In the data rows, the value 128 means zero.
Every row has a hidden score from 0 to 20. What is each row's score? 10 is about the middle. The score is a weighted sum of the row's numbers plus the product of two more (or one squared), each taken from its middle value.
[157 105 169 124 184 120 122 135 129 186 121 127  84 127 114 199 147  92
 101 147 155 139  61 136 111  80 177 126 152 143 127 134] ~ 10
[131 172  92 151 144 110 160 106 115  89 136 117  65 107 156 120 137 156
 123  73 124 119 147 151 172  48  54  94 113 198 181 140] ~ 4
[ 94 127 115 174 130 106  86 105 122 118 171 154 124 152 144 105 182 152
 128 147  64 144 111 114 174 132 100  92 149 126 115 174] ~ 10
[ 97 115 161 168 179 123  86  99 132 181 150 114  60 152 105 173 163 144
 120 163 119 163  36 108 161  92 149  83 163 142 148 141] ~ 14
[178  76 151  54 174 167 147 191 128 191  41  45 120  73 144 228  76  50
  94 132 221 144 116 133  46  78 181 183  70 165 125  61] ~ 12
[159 124 138  80 118 140 170 205 139 143  93 129 164 106 119 145  87  87
 134 131 149 109 127 144  77 109  82 186 125 152 113 106] ~ 7
[147 101 140  54 135 164 155 185 156 169  73  82 176  97 147 171  51  64
 102 160 173 107 131 112  34 113 151 174  93  96 112  54] ~ 12
[151 185 122 147 172 111 151 132 138  98 115 145 129 145 180 137 145 120
 159 105 121 126  83 154 119 122 101 129  86 156 144 130] ~ 7
[144  94 162  40  97 164 144 205 141 175  61  96 205 119 100 193  52  52
  89 175 191 140 141 112  28 146 180 219 105  95 104  52] ~ 14
[142 131 144 122 139 130 147 126 135 128 133 143 156 126 110 109 103 120
 124 149 117 122 126 129 109 158 135 145 135 127 110 128] ~ 9
[ 99 155 130 149 194 116 112 155 151 125 136 117  95 159 116 149 147 119
 145  61 125 133  81 158 157 113 159 125 133 196 162 149] ~ 10
[165 119 123  85 186 139 193 156 125 126  67  81 116 128 156 156  92 136
 138  75 187 127 187 152  94 105 144 154  76 154 163  71] ~ 16
[ 96 191  71 172 162  59 157 100  89  80 135 107  89 170 184  97 157 167
 156  41 115 149 114 138 179 125  92 127 134 154 165 122] ~ 2
[ 99 159  94 152 107 119 115 109 105  97 145 134 116 132 145  60 168 182
 130 121  95 133 149 129 167 203 110 104 152 135 143 147] ~ 12
[141 110  98 100   0 137 153 140 124  96 110 158 183  99 142 103 108 101
 120 157 119 120 182 116  66 164 107 170 112 100  88 112] ~ 7
[130 128 130 117 143 146 160 140 118 136 113 108 107 106 142 148 125 108
 123 113 159 152 113  96 129 116 135 136 126 116 131 103] ~ 5
[139 101 158 130 105 123 120 125 116 165 133 128 134 114 100 153 138 110
 109 168 141 114 153 101 123 113 120 158 147 118  89 143] ~ 8
[156  53 205  98 134 129 143 144 113 147 113 112 147 114  95 160 114 124
 100 156 153 148 150 109 112 139 220 160  63 101 105 121] ~ 15
[124 161 102 115 135 129 170 142 132  94 118 138 152 123 176  78 122 170
 148 108 115 114 152 158  90 170  88 144  96 117 127 105] ~ 13
[ 81 176 105 158  93 126 120 101 122  21 155 179 156 139 142  54 147 163
 130 121  82 115 163 122 175 186  79  90 154 112 127 159] ~ 8
[116 153 101 150  95 112 125  96 119  91 142 157 142 170 149  73 163 165
 150 104  86 102 145 131 149 168  86 113 124 113 118 143] ~ 8
[ 65 179 124 191  29  95  96  44 121  78 216 242 163 192 116  11 172 235
 165 114  27 101 148 103 196 206  67  36 201  88 106 201] ~ 7
[133 159  59 110 155 137 187 153 125 106  99 106 138 123 180 122 113 135
 131  70 151 117 127 160 117  92 112 150  92 161 182  96] ~ 4
[158 150 165  90 125 124 200 170 133  83  60  68 102  76 170 142 107 170
 139  56 193 124 154 163 125 134  44 149  63 161 194  81] ~ 10
[146 133 122  89 116 128 144 153 128 109 112 143 156 104 147 126  83  96
 122 117 125  95 126 146  81  84 123 143 123 137 163 111] ~ 10
[133 143  65 105 127 159 183 140 110 123  86 122  98 115 160  94 107 162
 125  91 158 145 150 129 131 124  97 142  88 144 170  88] ~ 12
[108 149 140 193 126  97  92  74 102 104 193 190 125 157 120  89 173 139
 146 142  70 110 110 120 190 169 127  79 174 113 107 177] ~ 3
[166 133  89  79  81 143 167 196 126  92 103 124 192 116 143  99  94 115
 116 118 142  94 198 137  87 173 106 165  59 106 127  90] ~ 10
[145 104 135  44 135 166 176 215 136 158  49  81 185  94 154 124  25  77
 126 154 192 138 145 136  49 116 155 198  66 118 117  18] ~ 9
[150 142 145 127  96 144 146 114 120 115 128 120 143 130 125  87 129 142
 131 120 116 100 143 130 112 145 110 136 125 102 121 132] ~ 11
[149  66 155 125  96 147  53 115 139 175 161 158 144 135  77 136 138 107
 105 200 101 128 132  96 133 106 159 118 188 111  60 173] ~ 12
[104 137 155 154 135 155  77  90 151 203 172 160 140 179  99 137 159 117
 133 186  83 134 106 107 140 123 150 101 189 118  86 163] ~ 17
[ 99 158 127 136 112 141 139  91 121  96 131 143 131 135 130  87 133 140
 135 116 125 119 155 130 160 138  95 112 126 135 142 108] ~ 4
[177 163 139  89 176 114 178 195 140 129  77  74 128 110 147 148 123  89
 133 121 178 111 110 157  81  60 138 175  54 169 155  75] ~ 9
[130 144 117 173 159 137 128 105 109  88 149 115 118 144 162 122 123 158
 131 126 121 121 164 114 131 115 137  79 142 139 150 135] ~ 17
[238 158 158 139 173  85 123  88 149 115 151 190 172 164  88 154 192 111
 135 182  88 106 161 132 131 124  30 124  95 133  97 160] ~ 14
[156 104 127  84 116 142 145 154 124 152  80  82 144  64 141 136  97 116
 114 129 176 150 140 135  97 117 153 164  73 137 186  88] ~ 9
[115 150 139 181 144  97 104  96 114  85 178 143 104 163 113  93 171 166
 148 106  79  96 118 120 193 159  91  81 162 136 151 181] ~ 7
[138 142 117  98  70 126 133 163 142 116 118 143 170 135 147 105  58  89
 122 147 119  85  55 141 104 159 116 147 100 153 141 118] ~ 7
[ 81 110  97  89  62 182 159 168 166 117  87  85 139  77 173 114  42 131
 108  95 163 109 152 109 101 179 164 150 108 127 121  76] ~ 13
[135 105 154 113 128 149 101 112 122 186 144 141 132 150  96 164 156 100
 106 194 133 130 111 112 117 107 188 131 157 110  75 126] ~ 10
[113  79 169 144 147 137  80 131 143 182 144 165 132 123  87 151 148 103
 107 198 126 155 140 103 122 108 154 134 151 102  41 138] ~ 12
[189 152 106 138 124  77 109  59 124  73 148 246 224 170 125  88 179 144
 139 153  53 115 168 126 100 158  50 139 141  72 104 164] ~ 5
[ 97 145 125 130 104 118 111 132 145 119 147 179 178 149 143 106 115 104
 106 146  82 102 138 121 104 171 127 118 162  34 105 150] ~ 14
[197 103  91  73 124 110 148 184 133 156  74 108 138 116 123 168  83 102
  94 137 170 104 138 131  72  79 146 164  97 153 116  80] ~ 13
[128 128 127  94 110 131 153 146 125 143 107  88 140  93 126 143  95 121
 118 123 161 128 161 129 105 109 132 158  61 116 119  92] ~ 9
[133  84 126  93 110 145 100 155 132 164 109  77 142  81  87 162 100  96
 100 176 161 126 142  95  88 168 148 163 113  85  78 115] ~ 16
[134 102 148 100  90 154 101 117 148 148 121 149 197 120 120 153  86  72
 117 176 113 123 101 110  75 221 148 154 153  59  58 120] ~ 15
[132 112 139 121 138 150 129 139 135 123 113 128 154 138 126 152 121 103
 109 152 127 137 131 120  97 115 155 135 123 122 119 111] ~ 11
[ 82 103 172 109  83 141  89 122 158 174 147 122 122 111  59 166  91  90
  89 195 129 110 144  89 102 144 162 142 167  84  86 134] ~ 15
[107 144 113 138  65 130 108  87 133  99 151 173 156 133 142  47 151 157
 143 130  83 117 255 128 152 183 104 116 148  96  98 149] ~ 10
[175 148 112  53 109 157 202 202 136 101  58 105 167  76 151  97  53 155
 136  87 174 109 206 132  73 154  70 194  55 134 190  58] ~ 9
[140 118 150 128 194 127 104 146 113 170 127 103  95 129 123 193  85 123
 119 162 154 163  50 133 113  85 172 142 147 175 142 113] ~ 9
[138 157 111 190 108  88 110  68 124  96 183 151  93  82 127  86 181 187
 157 120  82 122 106 115 190 169  91  70 179 114 144 178] ~ 18
[ 32 148  60 193 109 149 115  87 118 103 181 150  74 147 151  82 156 160
 151 120  70  90 132 116 170 114 157  69 175 118 124 184] ~ 16
[134 167 124 134 183 130 172 126 108  82 113 118 112 143 178 100 152 137
 158  71 139 137 121 163 140  99 104 128 114 187 179 128] ~ 5
[ 93 149 139 195 145  97  91  88 122 110 196 175 103 177 121  99 199 170
 137 127  74 127  74 125 201 114 124  67 171 135 152 193] ~ 6
[132 119 138  80 159 152 139 173 128 171  98 110 157 115 102 175  90  47
  69 168 159 119  99 141  78 120 169 155 138 128 100  80] ~ 9
[147 118 168 152 150  99 100  83 123 156 155 133 111 158  97 129 169 122
 134 151 112 148 253 120 154 146 147 115 138 131 102 161] ~ 15
[108 126 148 145  72 150  88  82 128 107 179 170 146 146 123  86 143 111
 131 140  99 114 156 113 165 139 130 104 163  91  93 181] ~ 8
[133 121 166 124 135 128 114 115 141 127 130 122 133 143 131 129 147 123
 119 142 128 137  91 106 137 114 109 121 148 112 113 124] ~ 11
[110  85 171 130 143 176  77 109 140 208 152 177 155 137  80 159 167  78
 103 219 107 149 118  82 125 127 171 113 174  89  37 137] ~ 12
[136  96 163  96 187 154 148 179 122 188  92  79 180  97 111 168  99  73
 101 176 176 172 127 132 101  99 171 161 136 142  76  56] ~ 4
[115 104 166 143 102 171  71 183 141 164 153 127 127 127 115 140 165 133
 106 165 124 133 141 123 146 154 164 114 166 104 111 145] ~ 13
[ 76 146 152 202 135  96  83  73 124 108 202 222  97 165  77 102 195 149
 151 151  38 117  94 111 176 140 116  57 210 112 114 220] ~ 12
[118 126 132 116  41 141 139 134 141  91 141 152 185 125 120  96 120 107
 122 115  99  83 201 127 108 182 108 141  94  77  84 134] ~ 10
[122 114 138 115 112 130 113 158 117 140 116 145 167 116 152 137  97 112
 133 144 130 120 140 122 103 138 161 154 115 121 151 113] ~ 9
[ 84 142  98 150 107 142 122 130 209  89 142 144 123 102 134  89 133 135
 129 104 100 123 105 134 141 131 124  85 145 130 158 140] ~ 16
[100 139 106 119  78 131 150 121 116  73 131 167 126 125 145  65 117 168
 148  93 103 135 179 132 150 162  78 130 131  85 126 124] ~ 8
[120 154 129 119  50 136 116 122 144 101 146 144 174 118 113  75 107 117
 128 112 128 102 213 119 119 183 115 153 115  95 105 124] ~ 7
[123  93 170 106  95 142  96 145 148 136 149 167 182 122  89 134  90 100
  85 179 109 113 118  97  99 142 136 133 154 112  73 153] ~ 11
[117 108 163 128 144 136 108 124 114 178 140 148 102 128  99 163 133 103
 117 160 141 159 119 123 126  87 192  96 163 134 102 145] ~ 16
[146 157 112 164 117  91 151 109 121  82 136 127  47 131 140 115  21 162
 158  83 105 129 138 139 156 118 117 112 122 176 176 146] ~ 12
[149 119 123  51 113 160 197 174 144 124  51 169 175  91 142 137  70 136
 113  98 179 138 205 152  80 175 112 180  43 128 138  51] ~ 7
[127 125 132 164 166  96  85  81 122 142 157 155 105 126 103 136 155 129
 129 137  99 134  97 130 144 103 150  97 155 142 140 165] ~ 8
[225 189 120 110 226 117 164 168 164 153  74  90 130 149 135 173 120  94
 146  92 170  97  17 153  94  51 101 157  34 205 161  98] ~ 15
[137 107 132 173 202 111  77 103 125 166 167 120  59 156 105 185 184 117
 124 164 110 126  27 123 154  69 167  85 200 156 135 171] ~ 10
[132 131 117 179 114 120 100  82 119 103 170 138 128 146 132 105 190 161
 143 117  98 119 118 121 173 147 107 117 168 116  99 180] ~ 9
[ 59 135  71 150  63 156 110 123  87  99 150 123 112 118 178  83 103 155
 144 113 114 123 106 118 164 176 141  70 183 112  91 140] ~ 10
[197 175 161 160 201  51 118 105 128 129 149 142 119 187 109 171 176 137
 150 134 110 126  82 167 145 103 112 113 129 176 126 167] ~ 8
[ 98 183   0 191 162  71 105  85 135 107 170 117  77 194 171  84 191 174
 178  86  82 152  77 156 185 129  87  73 140 164 179 159] ~ 13
[178  98 118 153 233 110  98 118 113 162 131  86  73 146 118 207 153  96
 106 176 155 152  10 121 139  74 190 103 155 217 143 145] ~ 8
[161 109 156 127 191 110  66 114 141 176 157 128 143 141  95 207 145  29
 101 169 125 132  81 131 110  75 186 118 152 167 109 148] ~ 7
[128 140 106 136 137 151 135 124 121 138 109  89  95 112 143 128 155 138
 126 118 154 115 122 141 130 110 129 137 111 127 153 122] ~ 13
[139 136 155 130 151 131 157 154 131 144 109 113 122 154 136 148 117 144
 131 118 143 149 141 162 135  92 109 124 118 154 159 121] ~ 10
[148  39 171  82  93 166  94 169 155 187 128 104 180  96  77 164  96  82
  83 193 154 111 158  97  97 155 178 141 153  82  66 108] ~ 12
[136 104 147  94 111 134 111 141 142 147 119 143 173 122 127 145 114  98
 120 167 124 133  79 119  93 169 152 155 138  85  81 110] ~ 12
[189 141  97 113 158 126 178 145 112 131  96  88  78  77 153 146 103 162
 129  91 177 154 142 146 124  54 123 116  97 188 201  89] ~ 6
[154 177 108 170 160  98  94 113 141  78 159 207 175 165 133  83 175 128
 167 141  61 145 113 139 140 133  84 106 142 112 140 163] ~ 6
[125  57 161  92 123 152 111 153 132 201 108 128 194 116  77 186 112  52
 113 196 144 130 111 112  63 188 176 169 159  77  47  97] ~ 10
[172 154 120 100 166  99 176 171 126 117  79  96 149  75 133 162 106  87
 139 108 162 115 121 146  84  97 126 147  60 163 154  98] ~ 9
[146 146  86  53 122 188 232 207 112 106  31  49 150  98 168 130  57 149
 125  75 205 133 165 148  69 144 100 188  36 137 198  35] ~ 11
[123 141  85  82 125 162 189 198 139 108  65  98 138 102 160 119  53 126
 128  91 158 121 133 140  75 139 106 169  62 137 158  58] ~ 10
[162  82 163  67 105 174 128 223 130 182  81 150 200  98 104 183  81  77
 113 163 156 124 115 132  58 194 150 196  95  81  81  75] ~ 7
[158 147  84 118 125 111 166 144 108  84 107  70  69 127 145 105 136 193
 148  52 152 118 148 159 146 115  94  95  84 162 205 119] ~ 12
[129 136 127  92  66 140 144 142 142 105 111 129 141  92 140  90 103 142
 122 113 140 115 184 130 110 122 112 152 115  94 133 125] ~ 13
[152 124 145 100 122 123 141 197 116 135 102 134 141 106 116 143 135 150
 110 127 137 140 138 127 103 181  99 145 117 126 118 108] ~ 9
[125 128 161 126 102 132 136 120 125  91 131 143 145 133 133 119  91 158
 140 143 116 122 137 125 136 159 127 123 121 113 115 119] ~ 10
[135 107 151 136 123 154  99 139 116 168 135 148 124 138 115 152 150 106
 110 161 128 144 110 119 145 124 153 135 166 113  93 123] ~ 5
[210 110 159 104 165 114 146 147 119 158 101 114 122 152  97 164  96 112
 117 153 167 113 123 123  96  84 122 169 120 150 118 107] ~ 11
[143 185 100 144 200 138 151 122 150  77 115 151 145 136 175  98 142 122
 151  98  95  73  97 148 121 144 120 128 101 143 158 112] ~ 9
[147  71 153  57 132 188 140 177 133 187  72 128 183  95 115 174  75  68
 103 171 182 139 150 128  54 133 160 201 106 118 105  67] ~ 8
[164 126 121  63 105 164 160 197 160 140  61  93 194 100 140 154  75  97
 112 185 171  87 138 116  49 159 141 200  85 102 138  60] ~ 15
[170 147 138 122 150 100 147 125 135 135 116 161 158 152 105 137 139 108
 127 154 131 108 133 145  93 109  92 135 115 144 124 131] ~ 10
[129  96 113  99 155 132 154 143 130 149  98  64 124 119 140 193 108 109
 106 140 172 147 130 133  82  89 148 161  77 111 149  84] ~ 12
[139 115 134 117 176 141 152 139 129 132  99  97 107 119 151 149 101 129
 122 113 153 141 122 145 116 118 141 159 139 148 175  90] ~ 7
[201 185 113 157 176  67 156 108 149  73 137 193 180 176 138  95 165 124
 170 134  68  99 122 166 120 106  47 127 132 145 149 151] ~ 4
[165 147 136 151 175  96  99  81 131 131 172 196 163 164  90 150 188 124
 150 186  73 118 139 130 150 118  69 111 110 115 123 174] ~ 11
[175  69 172  59  87 186 151 166 144 166  98 112 168  79  99 177  66  72
  80 178 166 124 143 122  66 115 172 172 115 112  94  93] ~ 10
[ 76 105 139 112 128 180 141 188 124 219 106  19  44  87 148 172  80 146
 111 107 205 169  93 127 132 130 223 124 139 154 115 105] ~ 18
[250 116 110  29 161 140 235 211 133 123   7  72 192 102 169 181  66  78
 107 127 216 128 168 150  15 118  97 246   2 132 153  22] ~ 8
[142 103 156 132 132 120 112 131 127 143 134 125 131 130  99 133 135 100
 118 153 129 163 108 126 121  89 187 117 162 126 138 139] ~ 13
[165 130 125 100  87 146 147 142 119 134 110 115 161 115 133 113 123 119
 130 131 142 125 172 131 120 199 143 158 118 112 109 104] ~ 9
[103 110 118 157 107 131  93  89 120 136 162 152 111 133 156 125 133 176
 132 132  94 131 120 113 170 163 123 108 136 112 126 152] ~ 17
[117  97 149 110  90 117  91 140 138 143 150 181 154 117  88 142 128 122
 109 176 120 103 149 115 108 112 129 124 166 101  71 153] ~ 17
[ 93 168 110 225 123  77  79  31 118  87 220 181  64 191 135  41 207 200
 176 102  45 119 138 119 224 163  94  46 195 139 161 213] ~ 7
[114 118 124 154 186 100 105 111 124 143 128  86  56 132 121 189 174 136
 110 151 146 158  69 109 139  49 180 106 155 152 147 139] ~ 14
[121 133  82 146 153 125 161 123 118 124 121 119 120 155 144  88 126 137
 136 114 127 128 132 138 143 105 107 122 122 157 156 124] ~ 7
[105 169  92 147 132 116 163 124 117  82 125 145 131 121 147  61 140 189
 145 122 114 130 170 130 161 148  41 108 129 129 159 126] ~ 10
[108  79 122 108  96 161 138  86 110 159 114 101 131  97  95 150 137 115
 103 136 160 150 130 102 129 160 140 138 140 118 128 114] ~ 8
[ 94 180  83 193 191  96 149  60 106  71 146 133  92 182 172  89 205 192
 196  73  80 139  83 163 200  95  88 100 128 185 170 147] ~ 4
[128  25 172 130 107 114  76 113 134 157 146 159 155 157 108 136 143  79
 114 188 100 110 124 107 118 199 140 149 169  81  71 157] ~ 11
[179 123 113  92 137 117 164 122 138 122  93 140 169 109 133 138 118 103
 105 140 147 109 152 117  70 142  63 180  82 113 137  88] ~ 7
[122 131 110 124 104 107 148 132 144 106 128 132 155 131 125 114 134 116
 142 127 119 116 156 123 134 132 107 144 129  88 104 130] ~ 8
[104 157 102 120  81 132 170 146 141  67  89 168 188 123 188  84  99 174
 126  87 116 127 255 160 128 197  63 150 111  79 140  94] ~ 9
[143 100 156 133 177 105  67  90 143 201 157  95  87 132 107 207 187  84
 122 169 138 145  50 112 133  74 244 102 159 135 123 157] ~ 11
[139  75 152 125 136 125 101 145 110 197 124 159 128 125  80 163 176  99
 105 190 150 170 102 114 124 115 151 138 151 105  69 124] ~ 7
[163 124 135 101 111 120 124 163 124 148 114 121 144 132 126 136  81  99
 124 117 139  88 146 124  90 109 138 150 128 123  92  99] ~ 14
[140  60 173  82 167 172 143 160 133 220  82 102 141  81  99 178 101  76
 108 180 193 135 138 123  60 123 148 183  99 112  84  77] ~ 11
[115 109 143 123  88 144 104 140 147 140 139 140 148 143  97 119 115 107
 101 154 122 116 137 117 126 105 117 126 143  83 116 156] ~ 13
[162 111 124  98 148 127 149 149 119 150  96  96 117 105 115 145  86  97
 110 133 176 132 127 145 102  83 137 151 124 184 141  96] ~ 8
[144 118 141 102 124 165 131 142 153 142 113 130 155 102 116 146 118  83
 102 120 140 145 143 126 103 132 154 146 114 114 119 107] ~ 7
[ 89 229 130 219 167 116 111  38 110  90 189 168  75 193 147  89 227 173
 186 103  60 146  73 127 222 126  98  62 158 191 177 209] ~ 12
[136 152  83 166 119  81 163 114 121  71 121  98  67 116 153  99 133 172
 134  57 139 116 137 144 162 128  88 110 118 172 186 144] ~ 9
[ 96 124 134 164 140  71  78  66 117 134 172 155  74 139  92 119 151 166
 137 151 100 126 128 119 197 118 144  85 166 126  98 176] ~ 12
[139 107 129 118 150 137 141 126 143 169 117 109 111 118 125 163 112 107
 126 140 141 146  90 136 115 117 156 139 106 134 117 135] ~ 16
[ 62  75 115 101  68 172  91 158  99 147 112  80 101  74 168 136  76 171
  89  99 165 146 136  95 111 166 179 144 135 104 119  90] ~ 11
[139 160 104 146 184 103 122  85 135  87 146 167 144 150 150  80 133 137
 145 136  87 106 138 147 118 143  97 122 101 109 144 131] ~ 11
[101 135 111 165 166  91  85  63 124 136 164 151  95 151 125 129 184 150
 215 149  95 141  51 134 162  98 137  83 175 143 162 154] ~ 7
[113 116 157 109 151 154  84 120 128 183 140 159 125 135  91 148 152  83
 112 217 131 149 119 137 117 101 183 129 179 122  95 127] ~ 11
[145 115 108  97 119 140 169 126 147 109  66  38 148 117 169 118 100 143
 133  58 171 115 143 124  94 168 126 177  70 131 165  93] ~ 14
[139 135 136 156 129 113 103 100 124 128 158 177 113 148 133 126 173 146
 137 162 139 127 133 112 161 107  98 115 147 120 116 164] ~ 8
[145 153  90 121 109 110 174 153 139  75  95 109 122 122 173 134  97 156
 118  70 140 107 156 153 109 139  58 125  91 149 180 110] ~ 10
[131 120 144 126 161 116  99  91 124 147 135 144 115 146 112 161 113  73
 112 151 132 132  91 129  92 102 162 128 139 125 107 151] ~ 15
[122 153  88 108 116 150 133 143 118 109 107 110 137 119 155 113 111 133
 136  98 111 128 149 135 111 147 104 152 108 143 145 103] ~ 9
[101 136 127 206 173 112  92 112 132 135 184 132  54 178 113 123 187 135
 146 107 101 155  44 144 196  84 155  62 171 120 150 180] ~ 10
[132 150  94 156 132  98 167 123 104 103 125 127  73 133 158 111 127 173
 144  40 137 156 131 147 154  55  88 102  99 190 216 138] ~ 7
[127 112 154 154 113 117  73  94 150 134 177 164 137 138 124 129 158 138
 140 160  92 120 105 120 137 121 153  99 164 121  97 164] ~ 10
[113 153  99  73  78 128 213 163  70  82  58  84 128 102 158  94  79 162
 134  82 166 113 194 152 114 184  92 178  75 109 164  56] ~ 9
[107 179  97 180 128  82 113  91 130  65 189 168  80 169 139  81 165 184
 165 110  68 133  97 160 192 109  99  58 181 151 146 178] ~ 9
[ 89 149 149 192  72 104  68  48 122  69 212 226 159 161 118  68 170 139
 145 146  34 100 154 102 185 172 110  79 188  92  68 209] ~ 5
[108 155  93 158 124  93 126  99 124  62 146 147 112 144 141 101 136 208
 159  87  89  79 121 134 164  82  93 114 155 138 189 165] ~ 10
[102 152 111 180 143 121 125  84 105  76 186 136  42 152 132  99 176 175
 150 113 112 132 127 165 188  76 119  67 160 181 161 170] ~ 12
[115  92 157 107 160 165 163 162 117 175  90  43  79  94 111 175 104 152
 118  88 180 169  97 140 131  97 181 139 128 170 148  89] ~ 10
[156 101 107  91 147 171 112 169 133 134  92  95 127  98 129 168  94 116
 132  97 165 148 149 147  93  99 158 152  90 133 160  93] ~ 11
[161 101 146  69 110 146 146 169 133 160  93 112 150  91 115 211  79  89
  98 150 166 116 161 128  73 123 144 167 104 123 108  90] ~ 10
[137 132 124 127 138 179 116 138 108 137 125 148 141 125 118 155 106 112
  97 141 132 132 150 137 117 109 156 148 125 134 107 119] ~ 8
[117 136 113 180 137 116  87  97 120 124 157 134  94 130 140  96 187 133
 148 121 106 138 112 121 153 109 111  95 150 153 163 141] ~ 3
[114 107 130 123  88 149 131 137 111 130 126 136 132  81 121 172 139 171
 105 128 137 135 143 110 134 151 121 141 139 102  91 122] ~ 9
[115 138 134 212 140 110 113  68 103 134 185 143  38 160 114 109 201 158
 144 120 104 151 115 122 204  70 119  71 180 159 117 188] ~ 7
[ 94 114 127 224 197  64  34  54 119 159 214 147  34 172 107 176 230 150
 147 170  79 155   7 113 215  55 170  47 229 145 157 223] ~ 9
[150 154  88  99 129 165 182 159 105  75  85  92 148 104 175 107  85 151
 135  62 149 107 100 151 105 111  89 153  84 164 214 103] ~ 5
[ 89 140  98 130 153 134 166  89 125 111 106  99 131 122 143 111 132 128
 137 108 139 135 122 131 133 143 124 136 112 133 195 132] ~ 10
[ 14 108 115 174  54 142  85  94 114 140 160 121  79 114 153  83  94 163
 131  88 113 146 138 101 197 147 204  84 156 122  98 146] ~ 9
[ 56  69 128 102  63 171 127 160 115 127 120  90  99  84 169 152  72 141
 100 118 160 146 136 115 129 145 182 135 124  90 119 116] ~ 15
